(in the rows, 100 means zero)
Rotation paths and how fast each direction turns (degrees per step):
Each turn is a multiple of 5 degrees from 10 to 175, or 0.
Each row of a path follows its step; steps can be skipped.
Path 1:
step 3: 107  100  100  72  126  93  95  89  115  74  82  91  71  76  107  79  116  70  66  93  104  100  96  132  94  107  89  110  117  95  104  107  126  89  69  131  119  77  115  71  66  89  113  96  76  93  116  94  98  85  92  121  93  70  96  100  146  129  77  108  109  124  129  110  104  113  119  89  105  104  104  76  101  84  91  102  99  104
step 4: 139  97  138  111  73  95  78  71  84  74  116  90  78  122  73  111  98  90  82  123  101  102  69  107  110  101  82  101  121  102  103  87  81  103  86  81  115  100  112  104  93  114  142  145  66  97  98  111  100  119  117  92  110  83  79  115  143  93  112  102  108  93  102  79  109  97  115  82  93  79  123  83  86  108  87  95  113  104
step 10: 110  66  98  79  87  104  106  68  92  80  114  102  96  108  118  120  100  71  107  117  110  77  93  113  126  89  121  80  120  89  109  72  104  112  90  84  115  71  133  159  101  85  127  102  88  104  86  118  95  114  81  93  105  89  109  85  88  97  86  103  96  129  97  83  105  147  119  122  91  96  83  96  105  77  115  114  111  94
step 15: 101  90  82  87  96  83  92  111  91  92  113  76  95  111  90  96  114  113  85  93  121  59  76  78  118  104  88  118  88  67  90  102  107  64  83  95  104  128  97  112  72  108  106  74  72  87  111  115  103  130  78  84  94  93  104  86  80  117  111  93  98  108  129  137  82  93  118  103  126  78  87  110  130  88  102  110  68  59
step 20: 86  79  121  92  78  131  83  75  103  90  74  114  119  77  90  83  110  100  85  92  117  110  87  121  80  115  103  104  107  108  82  107  127  73  91  104  111  113  70  105  83  110  97  86  94  85  90  122  108  118  101  116  120  99  118  100  94  86  49  98  102  127  85  113  116  97  78  83  135  107  83  63  80  81  117  144  94  95
step 21: 103  106  124  93  79  108  103  109  82  89  94  93  66  80  76  84  112  96  89  120  73  90  88  119  98  120  111  107  111  88  101  126  100  87  89  122  101  100  92  103  100  78  107  125  54  115  127  76  100  103  98  82  113  133  80  112  104  100  93  75  73  97  123  119  63  111  119  61  135  74  82  81  94  84  102  119  83  110
step 25: 91  53  84  87  112  110  133  111  112  98  106  80  114  90  111  118  101  105  96  121  71  86  92  90  122  88  128  96  97  86  128  95  85  60  109  92  115  129  85  108  72  102  95  127  112  96  98  122  95  108  124  127  117  132  125  99  72  99  101  108  116  98  110  91  111  118  109  102  114  92  95  71  88  66  91  74  93  137
step 26: 100  80  110  78  114  96  107  104  110  100  132  102  84  75  88  68  101  110  89  89  75  96  91  63  98  109  107  77  119  109  78  145  93  130  127  116  113  126  70  116  84  121  106  130  139  107  114  114  122  85  82  99  114  113  115  98  120  109  76  100  107  122  87  82  97  100  98  117  137  116  96  87  106  100  131  108  96  106
step 27: 98  89  74  123  115  98  86  106  97  105  83  94  109  105  98  109  109  63  116  90  78  71  102  116  130  92  103  56  118  80  77  109  88  91  93  115  141  100  75  130  107  102  84  99  101  89  104  131  108  110  89  61  120  119  89  84  125  88  105  71  91  113  78  96  58  100  118  101  106  94  68  79  79  99  92  111  97  112
step 28: 103  100  82  112  141  109  116  92  78  109  109  93  91  82  90  96  132  80  86  117  94  126  80  126  104  74  116  69  140  89  83  102  126  116  93  98  85  70  98  109  87  80  78  106  99  108  104  97  89  90  97  124  86  115  112  82  103  90  89  81  118  152  95  86  131  123  122  82  103  114  97  76  116  97  79  119  104  115
Directions:
100  94  98  97  103  101  107  99  103  97  94  98  99  104  97  98  96  98  99  97  97  101  93  101  88  98  89  105  102  101  104  99  100  93  99  99  103  105  103  92  93  100  108  104  100  100  91  101  100  104  101  101  97  99  101  98  98  99  105  108  100  103  93  97  102  103  100  92  92  100  97  99  109  100  93  102  107  96 -> 70
100  103  98  97  93  98  104  102  94  104  95  99  103  98  104  107  93  97  101  105  106  98  102  102  100  109  101  101  108  93  100  101  105  104  103  101  103  104  101  93  94  99  97  102  101  96  101  105  105  103  104  91  97  101  98  104  97  101  102  95  99  89  96  100  104  102  110  105  108  98  98  101  98  94  92  96  108  99 -> 175
102  97  96  97  100  101  104  105  104  98  98  97  99  98  109  103  92  89  98  94  103  103  100  101  102  99  99  92  101  106  106  104  98  106  95  95  99  102  99  105  98  99  103  101  101  97  108  110  103  108  96  106  103  97  96  102  105  100  95  101  98  100  102  95  98  103  96  97  103  112  96  102  103  103  103  94  100  109 -> 45
110  102  107  102  98  98  104  108  96  100  97  103  99  105  102  98  108  100  94  98  99  96  103  96  108  101  101  100  99  102  102  95  104  100  93  110  95  94  107  101  101  108  103  96  99  104  98  109  98  96  100  100  102  90  101  104  105  102  101  103  97  93  98  96  104  103  95  101  95  101  101  96  104  96  99  95  106  92 -> 10
101  104  102  104  95  101  95  101  104  95  106  102  98  97  100  98  92  103  106  102  90  95  104  99  103  94  99  102  98  105  107  100  95  101  102  98  105  98  106  99  99  105  100  103  109  93  97  101  103  90  93  95  98  101  99  106  96  98  97  88  101  102  103  95  95  107  101  96  102  101  95  102  105  102  101  102  106  95 -> 85
101  97  100  110  95  109  95  104  105  98  103  102  94  101  100  101  99  98  100  104  100  104  100  105  92  107  99  107  106  97  99  97  96  97  92  94  96  96  104  96  102  98  105  99  101  97  111  97  101  102  100  103  98  95  107  101  102  109  96  97  97  97  101  99  104  95  101  93  102  89  97  98  98  102  106  92  99  97 -> 40
Path 2:
step 0: 95  74  106  112  80  93  106  82  123  132  114  112  52  107  121  72  119  76  67  106  93  66  125  90  91  94  116  107  106  133  93  80  94  103  125  99  68  104  98  88  108  69  119  125  114  83  106  90  102  82  102  99  102  120  99  84  91  89  97  104  112  101  121  125  103  90  55  84  98  137  97  86  107  105  104  118  129  79
step 1: 114  98  99  101  128  119  99  99  75  98  119  120  79  97  106  83  78  100  95  129  103  88  111  91  108  97  75  95  69  142  133  111  154  111  92  94  88  83  80  102  85  74  99  102  131  86  65  106  103  80  77  89  93  112  129  93  115  119  102  83  82  89  107  115  110  104  110  120  94  120  98  121  86  124  99  149  100  102
step 5: 104  126  87  94  86  83  97  139  128  90  70  88  88  93  82  95  140  94  85  118  92  106  139  123  103  99  85  132  109  121  118  104  111  74  81  80  74  116  109  114  67  80  112  126  97  119  84  125  120  88  98  113  98  122  133  88  126  103  101  73  96  104  124  87  112  102  106  111  110  115  89  79  126  99  86  110  100  129
step 17: 96  94  103  86  125  102  98  92  112  99  82  143  87  92  142  68  105  66  83  121  88  96  106  119  99  108  118  101  113  128  116  106  152  84  93  93  72  92  81  89  100  96  108  110  117  90  92  111  122  70  110  107  104  105  103  80  103  104  100  107  88  67  140  65  119  80  104  97  87  125  62  94  83  106  103  120  119  93
step 19: 100  133  109  104  99  133  115  114  58  115  82  113  82  84  92  100  122  96  114  102  101  128  110  116  116  113  102  112  105  112  124  84  93  110  103  105  113  97  107  104  115  95  72  103  131  104  128  83  92  116  56  118  96  88  87  98  131  92  106  74  106  119  84  136  106  90  89  113  80  152  101  87  82  70  120  107  120  82
step 21: 113  93  117  109  98  95  66  136  105  106  71  99  105  132  94  119  87  116  104  125  91  105  147  113  116  102  73  106  88  75  119  93  112  65  91  100  94  78  112  110  55  88  105  99  111  103  99  102  131  64  84  92  103  117  139  103  94  99  72  90  100  61  105  87  109  93  95  135  108  108  95  96  86  70  85  97  100  100
step 26: 125  95  127  123  121  84  109  95  73  131  76  122  102  108  85  87  77  81  132  121  109  96  110  113  52  103  78  113  96  103  104  73  91  96  128  92  88  121  96  110  92  87  110  93  95  111  128  104  94  80  135  128  69  108  82  90  90  81  92  81  86  87  81  107  120  106  100  98  78  99  139  121  77  86  117  98  123  95
step 27: 73  89  87  122  104  52  88  88  118  82  94  104  65  81  111  103  112  65  91  107  97  90  121  119  57  78  113  92  99  101  84  104  87  98  103  103  87  102  117  104  75  63  111  111  141  90  102  127  122  98  95  99  98  101  123  73  89  87  106  51  130  77  101  81  116  106  99  123  103  109  109  126  103  113  95  92  113  97
step 28: 90  142  112  76  99  84  97  100  85  92  89  92  75  83  115  91  88  90  62  104  105  77  109  112  125  113  87  83  55  117  120  121  125  83  100  77  87  117  88  130  88  94  76  122  120  128  80  133  126  76  97  98  96  116  107  70  131  84  120  101  111  82  83  88  103  104  121  77  79  93  94  84  113  84  96  106  103  113
step 29: 81  69  100  106  87  112  114  63  99  109  101  109  68  88  123  94  93  70  94  108  91  102  135  105  117  92  72  85  107  104  105  76  125  104  130  109  104  122  96  96  122  126  102  106  118  101  108  101  78  106  101  107  94  87  91  100  124  78  110  137  104  90  98  96  104  105  70  70  75  123  82  83  92  53  75  122  146  94
Directions:
101  113  101  95  100  106  103  110  97  99  99  104  97  101  100  95  97  105  107  101  103  102  108  101  99  109  98  98  96  106  108  104  104  96  102  96  99  93  97  96  98  103  95  101  94  91  104  101  106  98  101  100  101  101  98  94  99  103  98  100  103  94  98  103  97  102  101  107  95  102  105  96  97  100  103  96  94  107 -> 160
97  99  102  101  94  103  98  97  99  105  99  105  105  102  106  94  101  97  107  96  90  107  99  100  95  101  103  98  102  97  96  107  103  100  108  105  95  88  100  103  97  97  102  106  92  108  100  98  102  100  105  97  95  108  100  103  98  92  101  97  103  98  97  100  108  90  103  97  106  104  101  103  97  102  97  100  96  103 -> 80
94  104  102  95  99  103  103  95  102  91  98  100  97  99  102  102  100  111  101  92  98  97  98  98  103  94  97  92  94  96  108  99  101  100  96  98  101  105  102  102  94  105  99  101  97  106  104  96  104  97  99  102  100  103  105  100  102  93  100  92  98  103  114  100  107  102  95  107  104  94  101  103  101  97  103  106  96  103 -> 110
98  105  101  102  108  95  103  99  108  97  88  104  97  97  102  101  100  88  100  96  97  115  98  105  99  100  104  100  99  101  99  101  96  105  98  103  109  110  103  99  101  99  98  100  100  102  98  100  106  96  106  102  99  100  98  92  97  102  101  102  99  102  100  97  102  103  103  95  94  100  102  98  96  99  98  105  94  106 -> 35
104  104  99  102  101  101  111  94  102  100  104  97  99  96  104  106  101  102  101  103  99  107  91  86  97  104  95  101  99  101  102  97  98  97  95  97  107  90  99  97  99  103  98  100  101  105  106  100  94  102  100  94  91  89  99  101  101  106  104  95  95  98  99  100  100  97  98  98  101  105  99  97  93  93  97  100  100  101 -> 65
100  98  107  106  99  96  93  99  94  94  97  109  101  109  99  97  91  100  106  99  103  100  101  100  99  101  96  101  96  99  96  97  102  107  99  96  105  95  99  101  100  100  95  92  99  100  91  101  98  90  95  103  93  94  105  104  108  93  100  100  97  101  96  105  93  99  99  100  100  97  100  98  102  92  100  103  93  95 -> 145
100  109  94  97  93  101  105  96  94  92  102  96  98  93  103  98  99  100  95  97  101  103  94  105  101  101  105  96  103  94  100  105  100  106  104  105  103  98  99  98  99  96  95  94  105  101  95  102  104  103  101  93  99  106  103  98  105  100  94  97  103  107  88  101  97  102  103  105  101  95  100  101  102  93  106  96  109  96 -> 85
97  105  92  100  102  104  104  109  100  101  97  98  97  105  101  95  94  104  99  101  104  92  101  99  100  94  99  99  92  97  98  100  100  108  100  102  101  106  93  97  91  100  103  99  96  113  93  104  96  101  106  101  97  97  90  98  96  104  99  99  99  103  95  99  102  93  95  98  99  107  98  102  100  105  98  95  98  96 -> 175
Path 3:
step 6: 70  136  119  100  99  102  113  68  106  93  90  99  93  94  130  109  88  115  101  85  120  106  107  124  97  83  102  120  117  87  114  82  88  88  89  80  111  63  131  123  121  89  94  92  75  102  100  123  112  123  83  83  78  85  125  80  132  96  115  124  102  106  57  86  114  117  111  87  97  91  83  81  92  107  76  105  91  125
step 7: 99  119  91  117  88  87  104  85  106  107  85  110  99  126  119  89  88  120  126  93  131  97  112  94  106  97  105  109  111  84  106  112  122  116  92  102  81  104  120  115  106  76  94  125  68  125  83  91  115  101  73  133  70  69  106  89  145  119  61  107  90  93  101  100  133  106  96  102  100  76  107  82  89  100  114  110  73  133
step 8: 117  92  97  110  93  78  99  81  88  62  118  87  94  125  119  111  73  100  126  111  104  113  106  74  103  77  89  110  109  115  74  130  95  128  113  107  104  100  85  92  134  84  103  103  83  128  101  101  107  82  96  112  111  102  113  92  124  110  62  92  57  112  126  99  135  111  92  108  119  105  78  109  142  107  108  90  93  110
step 12: 118  110  83  110  98  123  86  108  107  109  129  82  97  113  99  83  74  110  125  98  125  119  105  119  120  92  82  103  126  103  92  104  68  132  115  109  77  111  91  126  112  90  99  72  81  127  113  96  105  107  100  96  102  82  125  122  122  135  88  74  46  87  96  120  98  92  110  105  112  82  70  99  103  106  95  80  106  123
step 15: 117  111  90  109  95  52  67  52  95  127  100  123  90  128  106  84  92  89  115  120  110  94  93  74  134  101  104  104  102  126  91  94  126  104  97  121  106  101  121  111  129  87  109  100  76  119  91  82  109  51  111  118  93  95  114  95  88  118  91  110  85  102  101  85  116  83  109  76  124  90  102  113  113  113  97  115  93  116
step 16: 120  88  89  130  97  86  97  69  84  114  109  103  91  107  110  96  76  99  127  103  71  120  113  98  109  98  76  123  96  115  74  93  80  97  128  94  109  115  71  131  134  88  91  72  79  124  95  113  105  95  113  93  94  88  102  76  77  122  101  94  80  96  85  92  99  85  129  133  138  95  80  109  101  113  59  98  107  102
step 18: 94  131  89  108  97  88  122  104  138  83  93  105  84  144  108  103  84  130  118  76  103  108  105  115  118  80  106  119  94  93  87  79  107  108  71  91  92  78  129  110  113  108  107  105  97  114  129  103  110  94  97  129  109  74  127  85  131  91  116  147  113  111  86  108  103  113  113  87  115  79  107  66  108  103  103  99  123  100
step 19: 122  108  62  128  106  89  70  106  106  110  104  122  83  123  135  98  98  117  102  56  128  105  112  106  95  96  103  115  114  117  105  113  96  129  96  100  89  86  114  118  122  111  80  109  83  135  110  77  101  61  122  105  114  101  101  86  129  128  83  105  78  87  108  89  113  113  103  80  118  71  97  88  100  102  128  107  97  103
step 22: 86  148  86  101  75  70  101  103  113  101  89  143  82  118  79  88  97  84  117  106  120  89  131  97  122  91  84  102  90  107  78  90  108  88  96  114  110  76  123  113  129  127  123  96  83  95  79  103  137  89  109  100  97  93  138  102  141  97  114  99  120  128  93  110  101  79  118  92  106  85  91  107  100  98  86  87  97  99
step 24: 91  105  77  118  123  109  86  99  73  106  131  115  97  110  111  87  97  93  122  94  94  134  110  110  116  88  94  129  101  87  105  127  57  127  121  91  101  91  98  94  90  79  73  78  79  131  115  127  112  104  88  89  73  55  105  92  126  118  95  71  104  79  102  87  106  127  106  114  107  99  95  77  117  109  92  99  114  116
Directions:
97  98  101  96  96  91  103  99  98  95  110  102  107  103  95  93  95  105  95  96  102  97  102  99  108  105  92  98  104  89  105  100  100  107  102  101  93  102  101  103  102  97  102  102  107  102  107  101  91  97  102  104  101  104  95  103  92  102  103  100  98  102  97  95  101  98  103  96  101  102  99  99  94  105  94  96  99  101 -> 20
109  101  91  94  104  95  99  97  101  103  98  93  102  99  106  101  104  99  97  86  101  98  95  95  101  97  97  95  106  96  94  96  106  93  102  106  103  100  102  102  105  100  98  105  101  103  96  103  103  105  96  90  94  98  102  101  93  102  107  97  103  95  99  99  97  99  103  102  98  102  105  106  105  103  95  98  97  102 -> 70
102  95  101  105  99  90  98  99  98  101  97  102  107  104  106  101  97  101  93  106  106  101  100  100  102  98  102  100  106  94  100  94  103  108  93  98  102  103  99  104  98  108  99  97  100  98  89  97  99  97  98  97  107  95  104  108  106  104  101  99  99  98  102  103  97  100  95  108  104  100  100  96  104  104  99  105  97  87 -> 95
91  103  107  97  103  94  95  97  116  101  103  105  98  99  106  101  101  105  101  96  103  98  102  99  94  103  104  101  99  98  99  102  106  93  95  98  103  100  106  93  99  98  98  100  99  100  107  98  98  103  113  103  102  98  106  99  104  99  106  95  100  100  101  98  97  90  101  103  97  102  99  96  97  99  96  103  92  97 -> 90
105  102  104  102  93  103  108  97  97  97  91  98  104  101  101  99  108  94  99  103  101  99  104  102  100  104  101  109  101  95  97  94  96  97  105  107  99  105  104  98  105  99  103  93  101  100  97  110  92  95  109  99  98  96  99  101  103  101  105  100  94  99  93  108  96  96  106  100  95  99  102  96  97  95  105  101  96  103 -> 65
97  102  100  97  101  101  102  116  99  100  97  94  106  101  105  96  104  109  96  94  103  96  100  97  99  94  106  98  96  103  95  94  98  101  108  97  92  94  98  100  102  103  97  98  106  98  102  103  101  101  104  104  111  99  102  93  99  102  97  103  94  96  108  103  97  96  100  95  106  98  101  106  97  96  104  96  100  97 -> 40
Path 4:
step 0: 77  103  77  73  85  108  88  103  95  95  101  98  115  100  108  110  120  122  120  62  130  113  125  70  76  74  138  102  96  107  107  114  87  105  81  72  127  72  64  109  107  107  119  92  46  127  88  98  114  86  94  116  91  88  108  79  89  109  77  98  100  115  109  82  98  132  80  87  137  82  114  92  109  72  88  86  115  118
step 4: 136  89  100  108  56  91  114  93  93  77  102  106  132  93  81  132  116  128  110  107  100  125  111  100  136  109  125  94  78  95  92  100  109  126  115  101  97  128  110  106  127  101  118  92  113  112  92  95  87  61  117  97  98  106  106  126  90  107  125  122  125  81  108  144  100  111  113  113  78  128  126  92  104  85  84  51  81  106
step 13: 97  110  118  104  116  131  94  99  87  94  115  110  94  86  125  92  151  88  99  77  78  122  95  112  82  97  95  93  85  103  73  106  131  102  132  111  128  79  109  112  97  81  94  118  85  88  119  89  121  127  128  135  132  118  112  109  76  83  88  93  123  106  65  70  127  116  103  86  102  88  75  137  104  60  101  109  107  103
step 15: 105  114  77  98  83  117  57  139  89  110  107  108  69  99  94  84  101  116  125  105  95  97  119  71  111  92  61  111  102  99  139  69  100  126  99  110  105  99  125  112  72  116  93  116  79  83  67  132  63  76  111  95  117  93  86  133  82  111  123  104  112  109  88  121  127  95  113  98  117  122  109  75  101  102  79  74  107  109
step 19: 100  88  116  107  99  132  114  80  89  101  85  76  117  148  100  113  82  144  111  99  99  86  99  63  74  108  101  93  125  112  94  91  132  137  110  83  138  90  91  114  119  69  71  114  128  76  72  96  125  116  105  93  124  73  98  108  92  114  79  101  115  82  104  122  105  90  91  84  96  89  91  99  107  99  136  117  72  84
step 21: 87  87  92  98  69  107  121  116  114  114  74  111  115  62  75  96  105  116  103  121  89  108  107  114  90  74  81  59  127  145  73  83  122  85  103  105  78  125  76  69  75  91  86  101  86  87  104  111  105  73  90  98  118  95  101  96  89  107  106  73  67  102  93  104  97  102  139  84  114  95  147  89  72  83  85  107  106  120
step 23: 102  99  100  99  87  86  78  93  141  114  110  128  134  98  132  113  105  102  93  110  66  103  143  87  64  101  84  91  121  68  95  131  82  83  97  106  95  130  141  109  128  122  106  113  111  116  101  88  111  96  112  87  92  104  112  108  107  110  74  133  83  111  90  76  100  86  112  90  118  95  112  100  143  104  122  90  120  69
step 24: 78  141  115  101  91  87  104  113  111  108  104  76  122  117  96  82  118  95  85  145  76  101  105  100  88  109  93  94  99  81  81  118  78  85  128  113  82  61  91  101  71  106  99  102  117  87  111  89  100  87  120  111  103  95  146  91  107  126  82  111  128  70  150  79  106  96  121  66  116  70  92  124  114  93  109  116  77  93
step 25: 84  75  119  80  109  94  132  99  64  69  111  70  102  111  51  128  85  82  72  105  100  84  75  69  106  98  83  70  59  87  98  96  82  114  115  115  112  88  96  122  94  109  102  99  83  99  104  123  98  80  124  111  112  108  106  91  109  113  73  106  121  96  80  103  127  94  121  103  112  81  123  105  134  123  78  133  115  84
step 29: 87  105  88  67  88  98  109  100  84  94  88  119  101  103  86  98  131  76  129  74  65  98  108  88  75  111  118  102  117  57  78  130  125  103  117  87  121  114  70  89  119  85  116  87  85  101  153  113  101  105  109  130  102  102  122  99  111  109  106  63  101  95  107  68  80  85  92  119  58  103  87  113  105  83  116  86  97  72
Directions:
98  101  99  102  105  98  105  100  107  103  104  96  101  103  95  100  110  100  105  105  107  96  111  103  106  101  94  100  99  104  95  94  104  105  100  106  106  90  92  103  106  104  101  106  91  99  99  93  102  100  103  99  103  101  98  100  104  106  103  107  100  100  99  100  99  99  103  96  97  101  99  97  94  104  97  103  103  104 -> 120
100  102  102  104  99  101  96  108  100  96  101  101  98  101  90  92  100  100  99  101  97  103  101  100  103  106  102  90  93  96  96  100  95  96  102  101  95  98  106  95  96  95  105  104  100  98  99  97  99  97  95  102  90  96  94  106  96  106  102  100  98  101  100  105  94  96  95  91  102  100  109  104  92  105  99  106  93  102 -> 110
103  100  105  103  98  100  94  103  101  103  96  92  100  99  110  104  106  102  99  107  101  100  98  98  104  101  105  101  94  94  90  107  99  98  95  107  94  100  96  96  109  97  102  102  105  107  98  97  100  92  93  99  98  98  100  100  96  102  99  98  100  96  98  98  107  102  101  103  103  98  97  99  93  93  105  96  111  103 -> 110
97  94  90  96  102  102  98  99  97  95  96  90  95  102  95  100  100  96  96  94  101  102  102  101  98  100  105  109  98  105  99  97  106  101  98  99  99  96  93  98  103  108  102  105  101  97  100  101  99  101  92  99  95  91  93  103  100  98  98  102  93  96  103  105  94  99  98  101  100  89  99  98  105  93  106  104  100  93 -> 40
90  99  97  96  104  99  95  104  102  100  108  105  101  98  100  98  100  93  97  105  92  97  108  101  94  89  97  95  97  99  108  100  102  99  98  104  102  101  99  101  102  102  107  102  103  102  102  102  98  93  95  93  107  99  96  103  96  104  98  101  105  98  106  95  98  106  96  106  109  104  94  100  98  98  97  101  94  100 -> 45
93  95  99  98  99  106  99  103  99  100  98  95  104  102  95  104  104  107  105  98  104  105  103  94  97  95  101  94  94  106  97  99  101  97  101  100  101  97  104  108  100  95  103  90  102  100  104  99  93  106  106  100  98  99  99  99  99  97  106  102  98  103  97  100  110  104  92  104  104  97  96  103  94  110  106  100  102  90 -> 115
107  98  104  87  103  105  104  107  107  101  99  98  94  97  109  102  100  96  100  99  100  106  97  99  105  104  103  96  104  104  96  103  100  98  96  105  106  104  93  102  104  98  101  101  101  98  97  102  93  101  101  93  101  101  100  102  98  102  92  99  96  105  102  97  96  107  103  99  102  99  107  99  106  113  102  104  94  100 -> 160
105  105  100  100  108  102  99  101  100  102  95  100  105  110  100  93  106  96  99  94  99  95  102  93  96  92  104  101  108  102  91  101  99  99  102  105  96  94  99  98  96  101  101  99  103  97  99  102  101  95  97  102  106  103  105  101  106  92  109  98  101  107  97  96  99  107  98  100  101  98  111  99  99  96  105  98  93  103 -> 135
